One vector is turned by the same rotation once a tick. Each row is the vector after some number of ticks, and that number follows the row.
The counts run from 0 to 795.
[-14.7 -39.8 -19.0  13.8  12.7  13.1  25.5 -23.3  20.0 -11.6 -12.3   7.2
  16.7  35.7 -28.8  17.5 -13.1   7.4  13.0  16.1  -9.9   6.0  19.2] : 718
[ -8.0  29.5 -19.8   3.6  -6.0  24.7 -32.9  15.9  -2.9  -2.5  -8.6 -24.8
  -4.5  -6.7   7.9 -19.5  41.2   1.6  13.7 -11.0  25.1  26.2  -0.8] : 321
[ -6.7  17.3 -13.1  25.0 -24.9  27.5   1.3 -25.0  -2.5 -13.2  -8.1  24.2
  24.2   2.2 -32.0  30.3 -14.1   6.7  29.4 -13.8  -2.2  -4.7  28.3] : 512
[-20.9 -36.7   5.0 -12.8  -4.7 -25.2   0.3 -19.3  -7.2  -0.4  30.4   1.3
 -14.6 -19.2  -2.1  27.1 -29.0  -2.4 -19.0  12.7  21.6 -20.4  30.9] : 152
[ 10.1  33.6  44.5 -23.5 -15.4  11.3 -22.9 -17.5 -25.1   2.5 -24.8  -4.6
 -12.3   4.2  29.2 -13.4   5.3   0.8  -8.6  25.7  22.3  -9.7  -5.5] : 664
[  8.7  25.0  12.3  12.7 -15.6  42.2  -1.5  16.9  12.6  19.9  -5.7  18.3
  28.4   2.7 -23.1 -15.3   9.8  24.4  32.0   3.2  12.4  26.9  -2.7] : 418
[ 19.8  19.4  26.1   6.4 -19.2  43.6   2.4   3.3   6.8  10.0 -18.5  -1.4
  29.2  17.0 -13.1 -14.9   8.8  32.2  34.8  18.0   1.0  17.2  -5.2] : 89
[ -2.6 -20.2  24.4 -27.0  24.9  -4.5   0.0  -6.1   1.1   6.8 -22.0  -2.6
 -17.9  29.5  24.7 -25.8  11.7  -8.5 -25.8  42.2  11.0   6.3  -8.5] : 239
[ 11.8   0.0  18.9   4.7 -38.4  24.1  -6.8   0.3  -5.7   3.5  14.8 -30.4
  26.2 -12.2 -15.1   8.2 -10.4  41.2  36.0   3.6  11.6   0.4  13.4] : 631
[-19.7 -38.4   4.5  -4.5   5.0 -16.1  19.4   3.5  17.5  20.8  38.2  26.0
   2.6 -15.3 -23.1  15.6 -24.5   3.3  -6.0  16.1  18.6   2.6  25.7] : 488
[  2.8  28.3  25.6 -23.1 -18.3   2.9 -34.8 -10.4 -30.5  -5.3  -8.2 -30.3
 -20.1 -11.0  33.7 -10.3  13.0   4.0  -9.7  12.2  25.6  -7.3   0.0] : 113
[-11.5   6.8  25.0 -22.1  12.4  -4.6 -12.0  22.4   4.6  33.4   7.4  20.4
 -22.2 -11.5  18.1 -29.1  16.8  -9.6 -18.5  23.3  34.6  22.0  -2.7] : 563
[ -4.2  56.9  -2.1  -0.4 -13.0  18.0 -35.7   3.2 -17.6   6.1 -10.1   8.0
 -16.4 -18.1  12.2 -11.8  28.0 -13.2   1.5  -8.8  31.9  12.2   4.5] : 767
[-13.7 -46.3  13.6 -15.2  -3.7 -25.3   9.0 -16.0   1.2   4.1  32.1  -0.2
  -6.3 -12.1  -4.1  21.0 -30.6   7.3 -14.3  20.1  16.4 -16.2  27.1] : 484
[-32.1 -19.9 -24.7 -11.5  23.2 -20.7 -15.2 -10.0  -1.1  -1.3  10.0   6.7
 -32.5  -2.9  14.7  -0.4  11.0 -34.9 -32.3   3.3  29.1   5.6  21.4] : 469
[  0.6   6.7  -1.9  10.3 -40.6  19.0 -14.0  -6.8  -8.5  -7.5  20.6 -28.1
  20.4 -21.0 -18.9  22.3 -12.9  31.3  33.6 -11.4  14.8  -5.9  24.2] : 78
[ -5.0  17.2  29.9 -20.2   7.5  -3.0 -14.2  19.2  -2.9  33.8   4.9  28.1
 -19.8 -12.7  16.4 -29.2  13.4 -10.8 -22.9  22.5  33.5  17.4  -4.0] : 342
[  9.3  41.5  42.4 -15.4 -12.0  15.7 -20.0 -16.9 -24.0   3.5 -29.5  12.4
 -11.3   2.9  20.7 -15.6   8.2  -1.6  -6.4  22.0  18.9  -5.9  -3.4] : 773
[ 11.5  26.3  11.7  10.7 -13.9  42.6   0.5  14.3  14.3  15.6 -16.4  12.5
  28.6  11.6 -21.7 -18.9  12.2  24.5  35.2   8.6   7.4  29.7  -3.3] : 419
[-32.1 -14.1 -22.1 -10.0  16.8 -22.6 -14.0 -12.8  -4.8  -1.7  15.6  11.1
 -32.6 -10.4  11.3   9.2   5.4 -34.2 -32.7   2.4  28.4   0.1  24.1] : 691
[-15.2 -43.3 -27.8  13.1   7.1  13.0  17.2 -23.4  13.2 -20.4  -9.4 -14.6
  18.2  32.6 -21.9  22.1 -11.9  14.0  15.6  11.1  -7.8   0.4  24.1] : 720
[  4.4  16.8   7.6   8.9 -26.5  29.4  -6.5  23.6  10.3  22.4  21.8  -3.0
  22.9 -19.0 -22.3  -9.0   3.9  33.2  34.4  -3.5  20.6  22.9   5.8] : 525
[ -4.4 -27.0  24.4 -29.1  21.5  -9.2  -1.2  -4.6  -0.4   8.3 -16.8 -10.5
 -19.0  25.6  26.2 -25.4   9.0  -3.6 -24.6  45.3  16.0   4.5  -4.7] : 129
[  7.0  17.9  -2.6   1.6  -6.7  40.6 -14.9  -3.1  -2.7 -12.5 -33.0 -35.6
  11.1  28.5   8.1 -20.0  29.7  21.7  24.9   9.3   5.4  17.5  -4.3] : 646
[  0.9  58.9   9.1  -2.6  -6.4  24.5 -28.2 -13.4 -19.0  -3.7 -35.5  14.5
 -11.3   2.5  16.1 -13.9  20.6 -14.2  -1.1   1.5  22.5   7.8   2.6] : 438
[  2.5   4.4  -1.5  12.0 -34.0  24.4  -5.0 -29.1 -11.7 -23.3  -3.2 -23.8
  23.1   2.4 -18.6  28.7 -17.6  30.0  33.6  -4.7   1.3 -17.0  23.0] : 185
[ -7.9  -0.1  20.9 -20.1  27.5   3.4   1.0   4.3   7.8  20.3 -18.2  33.0
 -21.0  21.8  15.0 -31.8  18.0 -15.4 -23.1  31.9  21.1  17.5  -7.3] : 567
[  5.7  23.9  -0.9  12.3 -13.0  42.4  -7.6  21.1  13.3  18.4  -8.1   7.7
  20.2   5.5 -19.4 -21.3  22.7  20.2  33.4   1.5  11.5  37.3  -1.4] : 750
